Rotation paths and how fast each direction turns (degrees a step)
Each turn is a multiple of 5 degrees from 10 to 175, or 0.
Each row of a path follows its step; steps can be skipped.

step 0: -1.542	0.778	1.947	-1.353	-0.279	1.820	0.706	0.289	0.357	0.072	-0.633	0.876	-1.451	-2.167	0.767	0.864	1.926	-2.793	-0.315	0.399	1.852	0.530	-0.840	-1.499	-0.258	1.786	1.701	1.638	-0.480	1.637	5.884	0.486	2.019	-0.011	-1.471	-1.930	1.803	1.184	0.727	-3.410	-0.042	-0.516	0.685	-0.202	2.262	0.880	0.862	1.012	0.299	-2.550	0.865	-0.081	0.201	1.302	1.204
step 2: -3.157	0.872	-1.832	-2.479	1.389	-2.070	1.901	0.814	0.610	0.644	-1.667	0.958	-2.609	-0.881	0.837	0.869	1.351	-1.511	-1.944	2.141	-0.971	-0.958	1.364	1.066	3.209	1.067	0.469	2.092	0.641	0.149	1.241	-0.556	0.875	-2.034	0.269	-1.777	2.043	-3.063	-2.479	0.524	2.368	0.618	-2.132	-0.436	0.197	1.258	0.489	1.014	0.468	-2.552	-0.509	-0.891	-1.090	1.299	0.950
step 11: 3.328	2.435	0.569	-1.199	1.270	-0.632	2.290	-2.110	-0.500	0.259	-0.118	1.231	-0.041	-1.354	2.728	-1.012	0.664	3.338	-1.692	-1.505	2.092	3.591	0.676	-0.950	-2.010	1.265	-1.342	-0.024	-0.785	2.370	2.346	2.162	0.495	-0.967	0.155	2.164	1.295	0.879	0.205	-0.511	1.066	1.672	2.393	1.390	-0.389	-0.891	1.502	-0.826	0.830	0.002	1.720	-0.031	0.762	1.533	-0.975
step 15: 0.513	0.546	-0.149	0.807	-1.183	-0.430	0.520	1.542	3.348	-1.979	-0.475	1.660	2.882	-1.440	-0.375	-1.013	-1.754	-1.587	-1.753	-4.636	0.826	-1.236	-3.166	1.455	2.758	1.942	2.322	1.936	-2.507	-0.517	1.376	0.167	0.928	0.772	-1.075	0.314	1.411	-0.244	0.195	0.364	1.305	1.085	-0.511	1.842	0.969	1.949	0.980	-0.136	0.270	-0.495	0.975	-2.070	0.380	1.179	0.694
step 17: -0.828	-2.120	0.026	2.587	2.474	2.451	0.168	0.172	0.714	0.103	-2.983	-0.736	0.920	-2.317	1.151	-1.294	1.084	-0.695	-2.639	0.170	0.361	1.790	-2.006	-0.430	2.801	-0.597	-1.299	1.278	1.291	1.409	0.469	0.516	-1.009	-1.710	-1.193	2.227	2.018	-0.811	0.813	2.691	1.937	2.045	-2.052	1.781	0.982	0.304	1.537	-0.864	-0.490	-0.662	-0.981	-3.612	0.299	-0.187	0.405
step 25: -1.340	0.486	0.564	-0.214	-0.807	0.651	0.667	-0.328	0.014	0.790	-0.128	-1.226	-1.437	0.035	1.389	-0.417	-1.335	-2.235	1.066	2.050	-0.710	-0.752	-1.524	-1.231	-1.202	1.605	3.226	-0.253	-1.362	3.009	3.669	0.658	1.971	2.211	-1.121	0.137	1.728	2.306	-1.657	-0.770	3.199	-0.094	-1.315	-2.779	3.319	-1.232	1.630	-0.773	1.076	-2.007	-0.906	-0.645	0.663	-0.715	-1.358
step 27: -0.255	-0.012	-2.130	-2.738	0.517	-2.048	2.952	-1.132	0.499	0.997	-2.060	-0.576	-1.854	-2.067	1.158	-1.475	2.141	-1.093	-3.068	0.451	-0.513	1.860	0.477	2.984	-0.502	-0.158	0.123	0.775	0.247	0.176	1.374	0.230	4.376	0.974	-0.275	0.090	0.862	-0.305	-2.534	2.278	1.598	-0.694	-0.185	-1.482	1.118	-0.029	-0.349	0.901	2.215	-2.838	1.537	0.760	1.008	0.555	-0.712
step 29: -0.850	-1.596	-2.450	2.499	-0.670	-2.046	1.643	0.998	3.121	1.977	0.358	1.020	-0.798	0.171	-0.893	-0.675	1.216	1.807	-1.026	1.719	1.427	-1.040	2.544	1.715	-0.178	1.521	-1.953	1.708	0.174	2.254	3.047	1.193	1.685	-1.904	0.327	-1.102	-0.462	1.072	0.937	1.977	-1.156	1.366	2.575	-0.606	1.647	-0.663	1.896	2.129	-0.332	-2.280	0.689	0.287	0.932	1.841	1.020
Directions:
0.675	0.278	-0.738	0.020	-0.222	0.348	0.126	1.080	0.377	-0.085	0.505	-0.161	0.282	-0.024	0.738	0.706	-0.023	-0.011	0.109	0.302	0.038	0.184	0.192	0.327	-0.181	-0.340	-0.378	-1.169	-0.099	-0.416	0.131	0.802	0.254	0.264	-0.178	0.706	0.027	-0.439	0.070	-0.784	0.299	-0.460	-0.226	-0.440	0.074	-0.444	0.265	-0.271	-0.156	-0.351	0.188	0.118	0.035	-0.155	-0.777
25
-0.838	0.210	-0.474	0.073	-0.080	0.197	-0.051	0.239	0.070	0.126	-0.327	0.599	0.044	-0.687	0.022	-0.164	0.013	-0.747	-0.727	0.723	0.287	-0.125	-0.475	0.830	0.038	-0.172	0.450	0.425	0.805	0.090	-0.311	0.153	0.397	0.081	0.126	0.236	0.320	0.226	-0.116	-0.282	0.031	-0.166	0.682	0.131	0.386	0.151	-0.244	0.424	-0.837	0.361	0.268	-0.403	-0.094	-1.231	-0.300
145
0.093	-0.058	-0.653	0.301	0.010	0.106	0.342	0.519	0.904	0.610	-0.521	-0.331	-0.032	0.302	-0.056	0.242	-0.475	-0.086	0.047	-0.346	0.038	-0.781	-0.428	-0.309	-0.909	-0.001	-0.217	0.336	-0.445	0.036	-0.004	0.207	0.189	-0.033	0.401	-0.807	-0.911	0.556	-0.272	-0.697	0.375	0.681	0.225	-0.001	0.092	0.053	-0.180	-0.476	-0.271	0.304	-0.905	0.202	-0.297	-0.322	0.388
70
0.119	0.590	-0.285	0.344	0.510	-0.243	0.654	-0.407	-0.891	-0.314	-0.998	-0.430	-0.891	-0.124	0.766	-0.036	-0.052	0.459	-0.102	0.118	0.643	-0.196	-0.185	0.212	-0.173	0.264	-0.095	-0.115	0.236	0.289	-0.545	-0.805	-0.082	0.035	-0.211	0.204	0.403	-0.646	-0.780	-0.336	0.167	-0.130	0.091	-0.158	-0.046	-0.578	0.589	-0.600	0.011	-0.386	-0.444	0.142	-0.077	-0.228	0.324
45
-0.276	-0.249	-0.140	0.080	0.236	0.078	0.246	0.597	0.185	-1.037	-0.538	0.050	0.258	-0.267	-0.070	0.092	-0.121	0.588	-0.751	-0.017	0.093	-0.030	-0.138	-0.893	0.473	0.367	0.063	-0.095	-1.053	-0.278	-0.553	0.551	-0.336	-0.483	0.406	-0.161	-0.406	-0.218	-0.063	0.383	-0.792	-0.513	0.296	-0.020	-0.057	0.174	0.578	0.102	0.542	0.058	0.004	-0.852	0.072	-0.708	-0.255
160
0.096	-0.312	0.345	0.634	-0.225	0.163	0.737	-0.160	0.073	-0.542	0.513	0.446	-0.341	0.452	-0.130	0.387	0.722	0.023	0.097	0.249	0.009	0.808	0.044	-0.169	0.298	0.228	-1.197	0.749	-0.006	0.019	0.100	0.108	1.009	0.769	0.465	0.215	0.020	-0.033	-0.695	-0.576	-0.127	-0.401	0.145	-0.056	-0.062	0.578	-0.015	-0.024	0.196	0.587	-0.045	0.147	-0.240	-0.166	0.538
135
0.526	0.250	-0.627	0.115	-0.185	0.273	0.000	0.767	-0.309	-0.668	-0.388	0.269	0.089	0.114	-0.568	-0.545	-0.113	-0.196	0.657	0.909	0.103	0.694	0.321	0.206	0.284	-0.333	0.429	0.384	0.227	0.619	-0.285	0.141	0.365	0.140	-0.623	-0.643	-0.686	0.030	-0.262	0.406	-0.003	0.336	-0.113	-0.575	0.481	-0.009	-0.235	0.274	0.592	-0.464	-0.628	0.159	0.785	0.163	0.064
170

step 4: -2.453	1.821	1.839	0.927	0.729	2.604	-2.517	0.824	-0.006	-1.567	0.551	1.885	1.690	1.590	0.022	-0.353	-0.800	2.188	3.148	-0.207	0.755	-0.476	-1.526	-0.038	-0.418	2.261	0.081	-3.028	0.965	-0.607	-1.322	0.717	-4.249	1.715	-0.947	-0.472	-1.909	0.287	-1.483	1.897	-0.261	-0.339	-0.657	1.123	-0.413	-0.104	0.611	2.153	-1.476	-0.280	0.106	-0.377	1.949	2.970	-0.101
step 11: 1.221	-1.100	1.800	1.015	-1.947	-1.100	-0.644	-0.732	1.306	-1.905	-0.679	0.002	1.899	1.511	0.021	1.812	0.328	0.672	-0.164	2.137	3.120	0.619	1.391	-2.854	2.043	-1.873	0.549	-2.774	0.560	-1.514	-1.359	1.050	-3.891	-0.788	1.306	-0.016	1.630	-1.044	-1.244	0.495	0.218	-1.145	0.140	-0.028	0.575	-0.616	-1.521	2.048	2.279	-1.094	1.463	-2.275	0.675	-0.536	3.075
step 12: 1.341	-1.600	-0.271	-1.375	-1.203	1.053	0.055	-0.619	0.679	-0.665	0.748	1.034	3.106	-0.253	2.285	-0.633	0.788	1.431	0.509	1.089	2.268	-0.540	-0.327	-2.813	1.452	2.375	0.012	-1.819	0.090	-0.331	-2.178	-3.379	-0.271	-0.500	-1.575	-2.161	-0.186	2.684	-1.696	-1.263	-0.488	2.098	-1.779	0.432	0.250	2.980	-1.058	-0.341	0.670	-0.034	-2.324	-0.004	2.189	2.865	-0.765
step 16: 0.274	-0.311	0.856	-1.153	-1.548	2.627	-1.491	0.789	0.978	-1.103	-0.930	-0.716	0.428	0.098	1.626	1.493	2.101	1.562	2.170	-1.364	0.044	2.626	-0.653	-1.045	1.616	0.386	1.663	-3.096	1.627	-3.944	-0.675	-0.079	-1.657	0.315	0.698	0.543	-0.498	-0.524	-0.642	0.085	0.460	-0.111	-2.794	-1.987	0.652	2.553	-0.812	1.371	-0.336	0.127	1.000	-2.063	-2.159	0.871	3.751
step 19: 0.683	-1.681	2.521	-0.069	-0.047	2.857	0.018	2.660	0.624	0.351	-2.216	0.121	-0.129	4.035	0.116	0.973	-0.975	-0.465	0.668	0.286	2.506	-2.838	-0.853	1.069	-1.270	-0.324	0.101	-1.440	1.255	0.233	-1.919	-2.225	-3.874	-2.717	-2.250	2.394	-0.286	1.100	-0.218	-0.168	-1.316	-0.407	0.750	0.406	2.684	0.763	-1.626	1.197	-0.281	0.426	-0.741	-0.530	0.168	-0.342	-0.157
step 22: -0.048	-0.228	-1.372	-0.633	-1.188	0.475	-0.056	-0.331	-3.645	-2.930	1.625	0.785	0.407	0.430	-0.839	0.084	-1.426	0.917	1.656	-0.784	2.084	0.620	0.154	0.543	-0.860	0.899	-1.195	-4.354	2.362	1.387	1.538	-0.908	-0.783	-2.179	-0.839	-0.952	2.890	-1.586	0.766	0.799	0.040	0.383	-2.096	0.001	2.044	-0.670	-2.507	-1.592	0.982	-1.841	-1.284	-1.900	0.069	-2.434	1.523
step 24: -0.209	0.843	1.079	-0.653	1.867	2.411	-0.021	1.719	1.679	-2.759	1.338	-0.756	0.456	0.308	0.770	-0.094	-0.079	-0.867	2.322	0.385	2.194	0.115	-2.596	0.264	0.463	-1.890	-1.215	-0.222	-1.634	-2.506	-3.412	-1.493	-2.056	1.183	-1.951	1.932	0.073	2.765	-1.064	0.412	-2.328	0.535	-1.234	-1.472	1.137	2.624	-2.538	0.891	-0.322	-0.724	0.347	-0.506	-0.019	-0.142	-2.827
step 28: 2.285	1.835	-1.363	-0.336	-0.765	0.158	0.750	0.855	1.840	-3.989	-1.307	0.172	0.904	-1.518	-2.234	0.273	0.915	3.045	-1.841	-0.183	0.886	0.868	-0.911	-0.893	1.689	-1.250	-1.383	-1.139	-2.725	-2.159	-0.791	1.640	-1.256	0.370	0.989	-1.535	0.910	0.054	0.395	-1.465	-2.239	-3.154	-1.594	-1.702	1.138	0.536	-0.889	-1.359	0.113	-1.767	-0.642	-2.728	-0.816	0.474	1.736
Directions:
-0.068	-0.454	-0.211	-0.888	-0.315	0.022	-0.719	-0.852	-0.004	0.681	-0.038	-0.020	0.829	0.883	0.367	-0.402	0.668	-0.134	0.191	0.209	0.218	0.028	0.389	0.483	0.328	-0.603	0.243	-0.369	0.417	-0.442	-0.284	0.468	-0.271	-0.710	-0.426	-0.264	-0.341	0.068	-0.635	-0.448	0.174	0.483	0.035	0.158	-0.328	-0.199	0.467	-0.496	0.537	0.249	0.436	0.069	-0.042	0.164	0.103
10
-0.878	-0.377	0.777	0.243	-0.348	0.725	-0.524	-0.116	0.599	-0.270	0.833	-0.010	-0.019	0.206	0.231	0.626	-0.028	-0.256	0.204	-0.444	0.708	0.154	0.214	-0.916	0.440	-0.641	0.006	-0.065	-0.288	-0.027	0.363	0.045	0.015	0.666	-0.398	0.225	0.322	0.499	0.349	0.614	0.035	0.366	0.126	0.082	-0.943	-0.316	0.253	0.175	0.268	0.083	-0.221	-0.269	0.507	-0.166	-0.265
55
0.538	0.424	-0.922	-0.064	-0.624	0.005	0.008	-0.375	0.804	-0.037	-0.130	0.164	-0.281	-0.110	0.290	0.533	-0.278	-0.578	-0.121	0.539	0.158	-0.504	-0.204	-0.016	0.119	0.352	-0.474	-0.400	-0.378	-0.108	0.582	0.098	-0.427	-0.229	0.701	0.391	0.822	1.025	-0.174	-0.041	-0.170	0.663	-0.194	0.353	-0.369	0.455	-0.436	-0.842	-0.280	-0.090	0.353	0.343	0.064	-0.086	0.219
65
-0.278	0.008	0.254	-0.395	0.057	-0.043	0.123	-0.429	-0.285	0.018	0.307	-0.225	-0.343	-0.944	0.500	-0.484	0.516	0.535	0.387	0.812	0.821	0.413	-0.344	-0.127	-0.306	-0.569	-0.384	-0.302	-0.125	-0.140	0.585	-0.097	0.292	-0.373	0.448	0.479	0.445	-0.507	-0.578	-0.330	-0.019	0.036	-0.227	-1.228	-0.256	-0.222	-0.502	0.132	-0.123	-0.206	0.006	-0.098	-0.423	-0.471	-0.629
170
0.092	0.360	0.601	-0.546	-0.178	-0.082	0.408	0.240	0.153	0.000	0.117	-0.162	0.553	-0.033	-0.474	0.058	0.110	0.498	-0.540	0.214	0.015	-0.249	-0.130	0.430	-0.557	-0.493	0.069	0.706	0.525	0.367	0.538	-0.766	0.215	1.103	0.434	-0.729	-0.026	0.367	-0.082	-0.255	0.240	0.152	-0.182	-0.415	-0.448	-0.276	0.082	-1.014	0.273	0.196	0.346	-0.333	0.217	-0.329	0.904
145
